In the data rows, the value 128 means zero.
Each row in the table below has a label, given by one hidden rule.
[124 119 126 109 120 130 132 114 126 139 148 128 126 163 111 125 174 124 128 153 124 148 135 113 110 134 130 141 113 253 148 151 135 131 113 138 136 124 190 142 120 122 124 118 124 110 137 118 119 113 128 138 120 141 118 115 119] d
[119 116 122 105 121 113 133 120 134 116 129 104 197 131 119 131 125 109 117 110 116 112 123 119 110 117 151 117 114 124 110 118 115 150 109 115 128 132 129 104 114 117 118 250 115 111 219 136 108 109 114 173 144 114 112 113 122] f
[138 119 110 125 119 139 128 111 133 141 169 121 120 116 107 129 123 113 127 127 124 123 120 112 121 126 126 126 112 126 145 166 143 126 109 133 150 127 125 254 118 121 121 125 114 110 122 110 124 122 114 130 115 128 114 129 118] e
[131 116 108 104 119 108 142 118 135 114 118 124 255 119 107 120 128 113 139 119 118 119 117 117 109 117 169 120 124 122 108 124 117 174 113 130 128 133 123 126 114 120 122 250 117 109 219 110 117 111 119 176 120 119 115 110 127] f
[139 118  98 114 117 117 130 118 147 122 120 116 177 114 117 112 122 110 137 117 121 110 115 110 114 117 152 108 120 115 116 126 115 159 112 122 123 139 122 120 119 120 119 153 116 113 147 107 127 112 103 148 112 115 109 120 117] f
[116 239 143 111 134 112 114 121 112 112 120 123 113 112 133 114 120 115 110 122 152 115 142 124 167 139 117 114 120 109 109 115 120 122 236 120 120 115 118 110 125 134 166 117 149 113 117 133 123 174 151 121 114 110 240 116 172] d
[120 107 100 255 200 120 112 112 122 122 113 153 113 109 116 111 118 129 121 107 128 112 115 126 118 114 118 116 120 102 118 108 119 121 114 121 113 112 107 118 135 122 121 111 113 146 106 109 159 115 108 116 102 111 113 153 117] f
[118 117 131 111 113 116 123 111 122 127 137 106 121 233 113 148 177 108 122 154 111 134 129 116 113 136 131 144 123 232 129 155 129 130 114 129 139 116 211 124 119 119 120 128 118 112 135 131 114 112 130 132 165 131 113 104 119] d
[122 112 121 167 127 131 117 116 124 133 111 218 112 110 107 110 116 119 118 117 134 114 130 113 113 125 123 118 116 116 123 106 118 120 116 125 116 116 114 127 122 132 122 111 117 138 118 116 127 124 131 120 128 122 115 255 125] f
[124 114 119 139 127 113 124 129 124 109 117 120 117 111 132 111 118 224 120 102 120 117 117 134 120 122 122 106 217 120 115 109 114 127 120 111 118 118 114 113 205 125 126 119 113 234 115 127 188 119 128 128 125 102 123 108 126] d
[150 118 110 123 117 137 138 111 153 156 173 134 128 114 106 120 129 118 145 142 124 126 119 107 120 127 128 140 119 125 142 171 138 130 112 138 158 138 126 254 118 129 121 123 119 117 130 115 116 113 112 133 119 136 106 142 121] f
[115 139 112 255 200 120 119 131 123 120 110 143 115 113 150 119 121 140 128 111 130 114 125 155 120 130 120 116 129 108 121 107 114 119 116 119 115 115 112 110 131 134 124 114 115 137 111 125 142 131 113 122 108 108 123 146 127] f
[110 108 112 105 110 106 122 111 119 114 111 105 128 129 126 138 129 106 115 107 109 110 122 116 107 116 126 107 113 108 101 109 110 126 111 109 123 118 116  99 115 113 120 122 110 104 136 118 108 108 103 137 250 104 109  99 118] f
[111 115 115 102 108 127 119 109 111 144 132 105 111 136 111 255 125 108 113 203 114 189 119 110 109 120 122 206 112 121 142 164 157 124 109 159 137 114 128 126 109 117 121 114 111 111 112 120 107 110 112 119 137 172 106 107 119] d
[126 109 104 157 132 111 121 112 116 121 111 126 110 108 113 108 120 191 116 104 120 110 112 113 112 112 123 109 168 115 114 101 114 117 103 117 112 118 115 112 174 123 121 113 113 255 113 108 255 116 108 117 106 109 111 128 116] d
[119 110 113 110 112 113 124 106 111 117 163 104 114 140 118 172 128 110 117 116 114 122 123 109 105 112 121 121 116 118 112 212 121 117 116 126 179 122 127 126 110 118 122 119 113 105 124 123 109 110 120 129 210 113 113 110 118] d
[109 108 171 104 110 109 114 106 107 102 112 110 110 127 143 142 118 109 111 111 111 109 151 118 113 124 119 111 110 106 102 120 117 117 120 107 119 112 118 108 111 115 126 110 130 107 111 114 103 112 136 116 122 108 116  98 123] e
[115 153 245 119 125 119 121 127 121 121 128 150 116 140 144 122 133 126 112 118 130 125 190 133 156 195 124 119 128 119 117 133 127 126 153 119 136 121 126 116 126 136 141 118 255 118 119 126 128 135 255 124 124 116 146 157 136] d
[116 232 157 112 129 118 122 128 114 105 113 125 113 115 157 125 127 120 115 118 149 120 149 134 213 149 124 115 117 117 117 124 122 116 255 120 123 119 119 114 128 149 170 114 167 112 121 165 124 197 151 121 127 114 255 128 179] d
[116 144 195 140 123 122 122 132 125 114 117 182 114 117 113 116 126 127 119 126 156 123 154 125 143 190 123 118 133 124 117 117 115 123 126 127 121 120 122 123 139 145 135 115 209 142 122 115 139 131 202 127 106 127 149 170 142] d
[117 239 139 123 134 115 115 125 114 122 121 134 113 119 125 114 122 132 114 114 176 117 145 128 187 152 125 115 120 112 113 118 114 121 252 118 122 115 119 120 119 144 168 121 164 114 118 133 115 207 130 120 109 113 236 107 179] d
[116 116 114 150 144 120 122 252 112 118 118 123 129 107 133 116 122 133 123 118 125 123 117 130 125 124 126 115 129 116 124 116 122 130 122 124 121 115 124 113 127 127 124 128 113 127 130 127 134 123 117 130 111 123 121 130 130] f
[125 119 112 136 141 116 122 132 123 111 111 132 117 117 122 115 119 240 130 107 127 108 121 123 119 120 125 110 217 114 115 111 110 125 116 110 118 114 115 105 205 128 126 121 117 224 120 123 255 117 115 123 107 109 123 119 126] d
[118 128 130 120 135 114 114 252 114 121 121 112 126 120 144 121 125 135 116 117 126 121 140 146 123 124 124 109 131 122 110 117 129 126 125 124 122 116 124 111 128 123 130 121 141 121 130 145 124 113 124 134 117 115 132 119 130] f
[114 113 108 116 119 255 115 116 118 235 131 118 116 121 106 123 126 113 117 247 121 211 120 112 109 123 122 255 114 128 255 134 206 124 111 212 128 117 121 147 120 121 123 114 113 119 118 108 119 112 105 119 100 244 106 127 120] f
[111 152 255 115 126 118 113 123 113 118 120 130 123 131 149 128 127 113 109 122 126 122 190 132 140 184 121 117 129 115 124 123 127 124 179 123 128 114 128 113 121 130 142 118 245 113 120 152 123 135 255 118 121 122 158 123 137] d
[117 110 125 103 115 114 131 115 114 118 145 121 122 233 107 161 165 112 124 129 113 135 136 122 114 129 126 132 115 225 118 149 125 127 121 120 141 127 211 117 119 120 121 120 123 114 127 128 108 110 137 130 150 134 121 106 119] d
[117 112 120 104 114 126 131 103 126 130 218 117 126 144 120 147 135 113 118 134 124 133 125 117 114 123 130 139 112 136 130 252 136 134 115 138 185 141 138 206 120 129 121 124 124 107 130 116 115 118 121 130 130 141 113 121 121] d
[137 117 114 125 119 158 122 116 143 145 162 140 119 114 102 116 129 112 132 135 133 139 126 105 114 127 123 133 113 121 165 145 138 124 120 128 152 126 126 254 113 123 122 122 119 118 128 113 118 120 113 125 119 144 110 138 122] f
[115 109 129 103 113 116 125 120 117 113 143 109 120 233 123 156 152 109 118 132 110 125 136 108 111 130 126 120 114 155 116 158 119 121 108 120 138 118 181 108 118 116 120 127 117 109 123 122 109 111 112 129 159 132 110  96 120] d
[123 112 112 114 116 143 119 115 129 141 148 139 129 120 109 116 147 124 135 120 121 127 125 111 115 125 133 133 122 190 143 124 128 129 108 137 126 127 150 159 125 123 122 128 109 121 125 108 122 114 113 129 118 138 115 145 120] e
[122 121 111 183 159 128 117 119 117 139 114 144 117 115 114 109 116 147 120 111 136 113 118 121 123 118 127 123 131 112 121 107 126 126 113 131 117 115 120 117 138 137 123 115 109 141 116 122 171 123 116 120 100 111 126 117 124] e
[116 238 147 124 130 123 119 125 112 121 124 158 121 120 122 117 118 125 122 110 180 121 143 131 250 147 127 116 130 114 130 112 122 124 205 122 127 119 116 125 121 173 162 111 140 122 117 136 133 235 147 122 114 112 221 159 170] e
[117 124 120 126 128 115 120 134 127 116 119 120 120 128 184 122 123 123 114 131 123 124 128 151 142 124 123 120 130 112 120 114 132 131 135 129 124 120 119 116 130 130 128 117 122 128 113 230 121 124 135 130 115 133 127 116 131] e
[123 130 109 123 130 116 121 123 120 111 113 140 119 113 120 113 118 255 120 108 129 111 121 127 115 120 123 111 211 113 111 106 110 129 123 117 115 115 120 103 187 121 123 116 115 230 113 121 255 121 115 118 108 107 113 114 121] d
[109 130 132 129 142 116 119 127 115 107 112 112 118 113 255 125 120 118 114 117 115 113 142 255 127 132 124 118 123 109 112 115 117 117 133 115 120 111 119 106 124 124 131 119 126 125 116 177 113 120 144 119 119 114 130 101 132] f
[117 146 255 114 126 124 124 126 116 125 121 134 123 122 133 127 132 125 122 118 133 135 190 136 137 193 122 121 121 121 113 122 123 127 157 119 125 122 136 127 128 133 134 120 255 115 121 124 120 130 255 126 126 115 153 136 141] d
[146 117 108 115 117 147 123 113 137 145 159 131 122 115 109 117 125 112 135 122 119 121 119 115 109 121 132 130 113 131 140 154 133 128 108 140 136 118 118 254 123 123 121 116 114 115 118 108 119 110 113 128 107 138 113 138 120] f
[120 133 135 147 149 133 115 123 121 130 120 238 118 112 113 109 120 129 116 118 153 120 141 125 131 151 123 125 118 121 133 119 122 123 122 122 120 121 119 126 122 147 129 112 140 120 114 116 127 144 153 123 117 114 126 255 133] e
[116 129 121 145 132 122 114 226 119 118 121 116 124 119 133 112 125 123 124 119 134 128 125 121 119 121 126 131 132 121 122 120 121 129 124 130 122 113 122 111 124 124 125 121 117 121 126 109 129 123 122 126 108 128 128 125 124] f
[117 179 170 117 128 118 120 126 115 119 129 131 117 117 151 133 122 118 113 124 140 119 150 134 223 160 123 114 130 111 119 122 119 127 226 118 126 112 127 108 130 164 165 114 158 123 125 140 117 205 150 121 110 114 235 116 170] d
[116 206 141 119 141 119 119 122 114 119 115 143 117 112 137 114 124 126 116 118 186 109 133 128 192 144 120 119 121 111 130 112 114 121 187 116 120 114 119 112 126 169 153 112 124 129 118 130 123 255 130 120 107 112 187 120 167] e
[129 132 116 166 158 128 121 139 113 133 116 145 122 113 129 118 119 141 120 113 139 117 120 127 123 121 130 117 135 110 136 110 122 121 122 128 121 120 120 118 136 137 126 119 115 158 116 145 135 128 115 121 106 116 118 153 128] f
[123 115 111 255 170 112 113 115 113 121 108 133 109 105 114 117 115 139 122 113 123 108 120 128 113 119 121 106 140 104 121 107 113 116 113 118 117 118 108 117 140 124 119 117 110 155 111 113 163 114 110 117 106 106 111 151 116] e
[154 113 108 110 114 117 224 107 199 104 126 110 134 122 111 118 121 115 152 110 112 113 118 113 109 116 134 108 116 123 106 124 110 129 110 112 127 232 117 124 119 117 117 132 110 114 136 101 108 110 110 132 255 114 111 103 122] f
[124 109 105 123 118 255 107 107 116 235 120 122 116 121 108 115 124 112 115 181 115 177 120 107 108 116 120 186 109 117 244 119 183 122 107 215 125 117 116 126 108 120 118 113 106 117 112 103 109 110 107 116 108 209 104 140 118] f
[124 115 114 132 128 107 114 133 118 113 114 122 120 115 108 107 117 218 112 112 129 112 126 124 121 124 121 113 217 111 112 104 112 123 111 114 112 115 117 114 205 122 124 111 118 230 117 117 202 114 120 121 118 113 117 123 132] d
[115 104 121 116 118 255 123 108 116 235 132 117 118 122 124 124 128 110 119 240 115 255 119 109 112 112 126 249 118 124 224 132 206 124 110 215 131 114 118 141 111 123 125 116 108 117 118 117 114 113 115 117 117 251 114 122 120] f
[117 134 255 112 124 117 118 114 111 125 127 126 114 134 146 134 126 115 118 118 125 114 190 144 146 195 121 115 123 122 116 124 118 121 163 112 125 116 128 112 121 131 140 116 238 112 120 145 109 132 255 116 139 125 146 118 139] d
[122 114 118 115 115 123 141 112 113 119 210 112 127 147 117 139 137 111 126 134 117 128 134 115 109 119 129 137 116 135 122 252 140 125 113 126 185 124 137 157 115 123 125 119 123 110 125 125 109 112 136 133 138 138 116 121 127] d
[120 123 110 113 114 113 135 114 126 122 125 116 255 120 109 117 130 114 119 117 113 112 122 114 110 122 169 110 125 129 108 124 116 170 107 111 125 140 121 118 113 122 122 250 115 110 219 117 107 110 110 176 149 106 117 117 118] f
[113 121 111 153 127 116 121 189 123 133 112 125 119 112 117 111 118 120 122 107 127 125 120 118 117 116 129 119 131 114 114 111 126 129 112 119 111 112 111 120 126 127 121 118 117 153 124 124 137 111 110 125 111 118 110 140 122] f
[111 115 130 123 141 122 112 252 118 123 120 125 121 119 137 118 126 126 113 117 121 115 117 144 125 125 126 120 135 114 118 107 121 134 121 116 120 118 121 111 130 123 130 121 120 123 126 138 118 121 120 128 121 120 119 119 124] f
[114 183 127 133 131 125 116 121 125 124 114 180 113 108 111 119 120 127 119 110 197 113 128 123 221 135 127 115 133 117 128 109 122 123 157 120 122 115 119 115 125 171 132 118 135 146 118 114 142 192 118 123 101 124 149 182 144] e
[130 126 113 123 123 113 115 122 125 112 116 111 121 116 137 112 120 174 123 114 118 110 128 152 118 125 120 114 175 117 112 119 114 121 119 116 116 119 117 117 173 127 129 117 126 139 121 155 147 124 123 123 128 107 115 103 126] d
[121 133 117 161 154 120 116 141 122 140 120 130 122 118 123 116 120 140 121 130 136 129 125 134 140 127 120 125 128 119 125 115 128 125 135 129 122 119 116 113 134 132 133 117 128 140 125 189 129 125 120 126 120 133 135 124 139] f
[117 163 255 115 135 121 119 122 119 117 127 145 117 122 156 118 128 122 117 122 151 122 173 137 141 195 128 115 125 135 121 125 116 125 163 125 130 119 129 124 125 137 142 113 255 113 117 125 123 151 255 124 134 122 155 122 138] d
[126 113 123 104 112 122 139 112 133 124 205 116 137 133 114 133 135 107 129 148 121 141 129 112 112 131 132 136 120 127 122 252 137 130 114 135 185 124 133 182 117 118 122 132 116 110 130 125 111 112 118 141 135 136 116 113 123] e
[114 119 122 129 119 113 117 228 116 120 112 112 124 118 115 114 125 124 116 121 120 115 127 129 116 125 126 118 131 120 114 114 126 129 121 121 119 117 118 121 129 128 127 122 119 111 134 133 121 116 118 132 112 120 109 121 130] f
[255 105 104 114 116 115 224 109 255 120 119 109 130 118 109 111 121 120 255 116 114 114 112 107 110 111 132 114 120 112 111 129 118 132 105 123 131 249 117 129 115 113 115 125 107 116 127 108 111 109 107 127 145 113 105 110 114] f
[124 124 126 157 137 128 110 112 124 127 115 238 116 114 102 111 117 121 116 116 151 111 120 115 124 139 121 117 134 114 132 110 123 119 118 123 114 112 114 129 136 136 127 111 114 131 112 112 144 133 119 118 117 118 117 255 128] e
[128 117 113 110 115 113 136 122 126 119 127 106 255 131 104 127 127 109 120 110 119 119 114 116 116 127 160 120 118 123 109 134 115 171 115 121 134 123 127 116 115 123 125 250 110 109 219 127 110 112 111 176 122 107 114 109 118] f
[133 118 112 144 131 113 130 140 124 121 113 121 124 113 122 125 120 192 123 108 120 108 122 121 121 125 128 113 217 119 110 111 118 128 116 117 115 117 115 110 205 131 125 120 131 204 125 128 186 120 115 125 112 110 109 115 126] d
[117 127 127 124 141 115 121 245 109 123 112 117 132 122 134 126 127 128 116 128 128 123 127 129 124 122 121 116 128 108 126 114 128 137 117 128 123 122 123 113 131 131 127 127 116 126 121 135 120 116 125 128 113 115 128 129 129] f
[123 109 123 115 116 124 126 111 127 129 161 118 125 182 122 126 177 124 123 131 120 142 124 116 109 133 131 131 121 253 131 151 137 132 111 142 139 135 199 138 119 127 129 123 124 114 133 120 114 110 122 129 131 138 116 125 123] d
[120 116 114 111 117 143 136 119 115 125 218 118 125 129 121 120 138 112 125 155 117 147 122 112 121 125 127 139 114 131 142 234 145 127 115 143 173 122 137 217 121 129 124 128 128 115 131 129 108 118 123 135 126 136 122 113 124] e
[122 114 123 111 112 122 124 117 122 131 145 114 122 207 128 133 177 114 119 134 116 140 134 113 114 119 130 148 113 233 130 149 137 127 115 129 143 129 211 141 119 120 129 125 121 112 137 127 113 112 127 124 135 127 116 109 121] d
[123 130 117 155 157 120 113 149 113 123 118 137 113 115 134 118 118 150 120 114 142 119 121 127 143 130 125 124 130 115 124 117 127 129 127 125 122 118 115 113 129 135 129 119 114 134 118 160 125 141 129 122 108 132 135 128 132] f
[112 114 122 110 110 117 119 112 123 114 134 103 123 233 124 155 154 110 112 123 112 123 122 112 106 123 124 124 119 159 119 144 123 124 114 123 128 117 176 121 114 114 120 127 111 107 127 126 111 110 125 128 136 118 115 100 119] d
[121 177 121 140 134 119 113 127 115 122 120 161 113 112 121 108 117 138 115 112 202 115 128 112 183 138 121 116 128 117 118 112 121 121 150 113 117 113 110 127 126 160 144 119 127 131 115 121 132 251 122 121 108 116 152 148 145] e
[134 112 105 117 116 116 133 119 135 110 125 120 255 120 110 108 127 108 136 115 115 112 120 106 114 115 169 115 125 119 115 131 121 174 110 117 121 135 118 124 121 119 118 250 112 125 219 119 114 113 110 176 120 112 108 116 119] f
[135 121 116 110 117 125 135 117 125 135 218 116 125 131 114 123 134 118 129 133 122 133 118 115 117 132 132 133 118 136 131 238 147 126 121 138 178 122 130 241 114 124 125 135 117 113 127 124 122 114 124 132 142 144 109 117 123] d
[255 111 103 129 119 111 196 111 255 120 120 115 121 119 104 111 119 115 255 107 111 111 109 105 107 113 125 112 121 115 114 107 115 130 107 110 121 247 112 130 121 121 116 125 111 122 130 108 118 108 103 128 133 108 105 111 115] f
[255 109 105 115 117 112 224 112 255 115 110 111 135 120 111 109 123 113 233 117 114 109 115 118 104 113 134 111 123 118 107 122 118 133 105 117 130 249 112 129 118 119 116 126 109 108 127 117 116 107 100 129 167 110 108 123 116] f
[118 120 132 111 115 123 124 124 124 129 157 122 121 212 130 138 172 114 122 144 113 139 133 119 115 120 128 135 114 214 121 165 138 129 120 121 140 118 211 137 121 115 126 126 119 111 132 137 116 113 123 129 164 128 114 112 123] d
[255 112 113 114 122 120 224 109 255 117 123 110 131 123 110 115 122 122 255 112 114 118 115 112 107 116 133 110 118 121 125 120 118 134 109 123 125 249 120 125 119 115 119 140 112 116 128 109 109 107  99 133 199 121 110 107 115] f
[115 148 114 157 151 119 123 140 127 125 118 135 114 105 135 117 119 147 121 117 141 121 113 132 132 120 120 121 130 116 132 111 127 123 139 127 121 116 114 116 141 129 132 114 116 133 116 132 136 134 119 121 112 131 132 132 129] e
[125 111 131 108 119 127 125 117 125 136 139 115 123 193 120 143 177 113 123 127 121 129 129 112 115 126 131 137 124 221 121 134 137 128 118 137 142 127 187 119 125 120 122 131 124 113 127 123 114 114 133 128 137 138 117 118 125] d
[117 130 146 169 184 120 124 149 116 117 110 127 118 117 200 119 119 128 122 116 128 116 131 238 135 134 125 109 139 114 115 113 121 122 133 117 121 120 117 108 142 132 133 117 134 128 122 166 130 129 135 125 126 114 142 117 127] f
Here are more rows. What is the label of each one?
[117 183 125 127 140 119 109 128 113 118 117 153 112 113 106 109 122 134 116 115 202 115 124 121 161 132 122 114 130 111 127 115 125 124 150 121 119 115 114 126 129 154 146 117 134 118 117 125 127 255 137 123 109 111 147 135 145] -> e
[115 171 178 106 117 112 113 116 112 108 113 120 111 123 153 126 125 115 114 119 129 113 141 130 152 136 118 111 121 118 110 112 118 119 192 111 126 111 116 101 116 131 151 113 172 110 120 159 114 132 161 126 116 114 172 117 159] -> e
[118 116 117 109 120 113 119 171 115 114 112 104 118 128 143 114 123 121 117 111 114 110 124 144 117 117 125 107 125 117 114 122 113 130 119 116 118 114 116 107 129 116 123 123 124 114 125 144 118 117 129 127 129 110 117 106 125] -> f
[110 106 111 102 106 117 110 101 107 118 115 102 114 125 115 255 119 106 112 129 110 124 117 110 108 110 116 120 109 106 116 122 121 114 105 113 124 109 123 104 108 111 119 109 105 109 116 105 107 105 102 117 132 114 109  96 114] -> e
[134 116 121 119 122 156 122 112 129 155 124 134 120 141 115 121 143 130 127 144 123 152 120 109 114 119 128 133 121 185 153 132 141 129 109 137 125 125 149 142 124 126 119 120 113 119 126 106 118 116 109 127 115 146 112 140 119] -> e
[130 118 109 114 112 116 137 118 140 117 127 112 255 131 111 117 126 113 135 114 112 111 119 117 111 115 169 109 116 121 109 117 109 174 113 114 125 126 124 121 123 119 122 250 113 125 219 124 118 113 104 176 133 120 108 103 118] -> f
[119 188 189 126 128 116 122 119 114 116 128 150 120 116 142 125 126 129 111 125 160 119 142 132 255 151 126 116 124 114 111 115 130 123 255 123 122 125 126 115 133 168 163 121 212 121 119 136 121 169 153 124 106 113 242 123 172] -> d
[118 123 115 125 129 116 125 134 123 111 108 150 118 112 125 112 118 255 123 110 126 114 130 126 124 126 124 113 214 117 112 108 119 120 128 123 118 133 114 116 197 126 125 122 115 212 124 146 172 123 127 120 113 122 134 134 128] -> d
[120 125 152 149 139 128 117 115 115 131 119 238 117 110 113 114 118 121 120 124 150 112 129 119 123 149 124 111 122 118 136 115 126 132 126 127 116 123 117 134 124 143 126 111 123 144 112 110 141 132 145 118  97 118 126 255 134] -> e
[123 166 131 127 145 118 116 121 114 118 115 165 121 115 116 117 121 130 115 115 173 115 128 124 215 149 125 118 137 117 128 113 122 125 162 120 123 113 117 113 130 180 146 126 138 138 120 125 126 223 146 122 123 114 172 185 150] -> e
[113 140 208 140 140 121 130 134 117 126 129 185 123 124 138 114 126 127 125 116 148 118 149 140 140 195 123 118 132 116 117 119 125 120 130 136 120 124 119 134 134 152 135 114 209 131 113 126 127 158 200 123 124 115 138 223 139] -> d
[115 210 167 110 130 116 111 120 119 117 120 128 111 119 134 115 122 116 115 119 141 114 158 123 206 155 123 115 120 116 113 114 120 121 255 115 124 115 119 111 124 149 170 119 184 110 123 154 117 181 172 124 111 121 255 111 179] -> d
[120 117 129 112 120 121 132 111 129 126 207 113 125 129 114 142 132 111 115 149 117 145 128 115 116 120 129 146 107 129 129 252 147 130 120 134 185 130 136 154 116 122 126 130 123 109 130 114 114 111 126 128 147 139 113 123 122] -> e
[112 125 136 152 147 112 120 126 114 116 107 123 114 116 255 121 124 121 111 119 120 115 148 255 114 125 121 122 125 108 109 116 119 121 123 127 123 113 112 112 128 125 125 111 127 122 124 145 116 124 132 118 112 107 132 111 130] -> f
[117 116 114  98 114 109 121 109 112 105 123 100 131 150 113 129 123 103 112 114 108 111 116 108 107 111 134 109 106 117  99 122 109 133 111 107 124 111 123 105 108 111 121 147 111 105 157 127 105 108 105 143 194 103 110  97 119] -> f
[118 124 110 168 148 125 112 129 111 129 114 140 112 109 116 117 121 146 117 119 135 118 120 118 128 119 121 117 135 112 131 105 121 124 124 125 122 117 115 110 140 132 129 117 111 133 117 123 135 133 112 122 110 116 126 132 129] -> f
[137 119 109 108 116 116 146 127 137 113 121 113 255 126 107 126 125 115 118 116 117 112 108 116 108 118 169 113 116 122 110 116 123 174 110 112 130 141 117 118 119 119 118 250 115 119 219 123 121 111 107 176 133 113 108 112 120] -> f
[138 116 112 130 117 152 132 115 137 150 161 144 124 122 108 119 120 121 162 119 123 131 111 109 117 121 132 126 114 121 138 132 139 130 105 126 139 128 122 254 119 123 120 121 118 118 125 110 118 117 111 123 116 142 112 142 123] -> f
[124 110 112 113 117 112 140 117 132 124 120 112 255 131 111 111 125 112 136 111 112 115 119 119 110 115 169 118 122 115 119 123 115 174 114 109 125 141 125 120 115 122 122 250 115 115 219 135 109 113 113 176 141 113 114 112 122] -> f
[125 130 124 173 139 126 123 132 121 127 129 135 115 115 118 114 119 144 126 124 130 114 118 129 129 119 125 112 139 114 126 111 121 123 124 119 122 116 114 117 141 134 126 118 120 155 122 156 133 128 124 119 109 118 127 139 126] -> e
[118 104 113 100 109 114 136 105 127 102 119  99 122 129 112 129 119 106 116 113 108 110 113 111 105 108 122 111 109 111 102 111 115 121 107 110 128 131 114 106 112 110 119 114 103 106 124 114 106 108 100 122 255 114 105 101 110] -> f
[128 108 113 125 117 149 122 110 125 148 121 137 117 124 109 116 138 116 140 128 119 136 125 106 110 116 127 126 121 151 148 128 135 133 113 135 128 122 141 152 121 121 120 119 118 118 116 104 115 114 115 125 115 127 108 150 123] -> e
[116 164 160 108 118 113 117 112 111 106 121 112 110 119 157 133 117 110 111 111 118 112 145 131 130 126 114 111 112 113 107 119 114 113 162 109 121 110 117 107 115 125 147 116 137 106 110 138 107 138 126 119 141 110 166 104 150] -> e
[113 131 123 118 136 119 118 252 119 119 121 121 125 117 134 127 124 132 116 120 132 115 130 146 121 130 129 121 130 125 113 111 118 123 127 112 126 115 123 114 132 129 130 121 124 120 125 149 134 118 133 127 117 131 125 122 127] -> f
[118 108 123 109 114 157 125 108 120 154 122 107 113 139 127 214 128 108 110 233 118 224 126 125 108 119 125 244 110 124 144 165 173 122 119 188 140 113 136 121 118 118 122 112 118 111 123 126 106 114 120 125 131 213 113 114 120] -> e
[111 115 134 113 123 113 122 132 116 106 113 112 121 135 173 142 126 125 115 119 119 123 132 152 131 117 121 123 125 120 116 124 122 127 129 118 124 120 119 109 126 122 133 127 123 116 127 230 119 123 134 125 129 115 134 107 132] -> e
[112 117 135 123 145 116 125 130 111 111 118 117 116 120 229 118 119 120 118 122 121 111 141 255 123 134 122 112 131 119 107 113 115 122 128 106 118 114 117 107 125 118 130 116 140 116 121 175 112 118 136 120 111 112 124 111 127] -> f
[115 118 112 119 123 135 130 115 117 152 138 131 118 142 121 127 158 122 121 132 118 135 124 114 116 128 134 124 125 197 148 126 147 134 104 150 137 118 162 164 119 124 118 132 113 121 132 114 121 112 124 123 128 156 112 145 118] -> e
[113 114 116 111 115 181 111 108 115 155 144 113 113 141 117 192 130 110 119 255 116 255 134 118 112 116 122 255 109 127 233 133 206 121 116 203 138 117 134 131 115 126 123 114 114 109 108 124 107 112 114 121 119 251 108 126 121] -> e
[113 116 120 132 138 110 115 138 115 114 117 124 122 119 138 110 125 239 126 112 127 107 129 128 121 126 128 108 217 116 108 105 116 120 127 116 117 121 121 114 200 126 128 118 136 183 123 131 167 121 125 120 123 107 120 117 131] -> d
[119 117 119 112 120 145 122 111 123 134 150 122 119 148 111 122 146 124 124 129 115 146 127 117 111 122 128 142 120 202 146 136 142 131 114 138 128 133 175 133 122 120 122 122 120 113 127 112 115 115 118 129 124 146 110 119 116] -> d
[123 117 142 152 189 118 116 150 111 117 113 127 117 115 173 128 121 116 119 117 127 116 129 237 132 132 125 112 137 111 113 109 119 124 123 122 120 115 115 119 125 133 130 114 122 126 117 140 128 115 130 123 107 114 126 120 127] -> f
[117 123 138 135 141 111 130 128 134 113 116 127 117 111 120 112 122 255 118 109 127 114 130 137 123 125 119 110 203 110 116 113 112 120 122 113 115 122 118 116 205 128 126 122 124 255 120 119 172 117 129 121 109 112 119 139 127] -> d
[118 110 111 255 167 114 109 118 121 128 111 141 109 104 113 106 117 119 118 103 126 107 114 121 116 117 122 109 123 106 117 103 118 116 113 119 117 117 106 113 127 119 121 115 117 158 107 108 170 116 111 116 104 109 110 150 120] -> f
[124 138 133 122 138 131 124 141 111 121 126 122 119 130 157 124 123 137 123 119 127 119 129 157 142 126 128 128 126 119 122 113 120 123 165 126 125 116 123 118 135 130 141 114 136 118 124 230 121 131 145 122 130 118 141 115 139] -> e
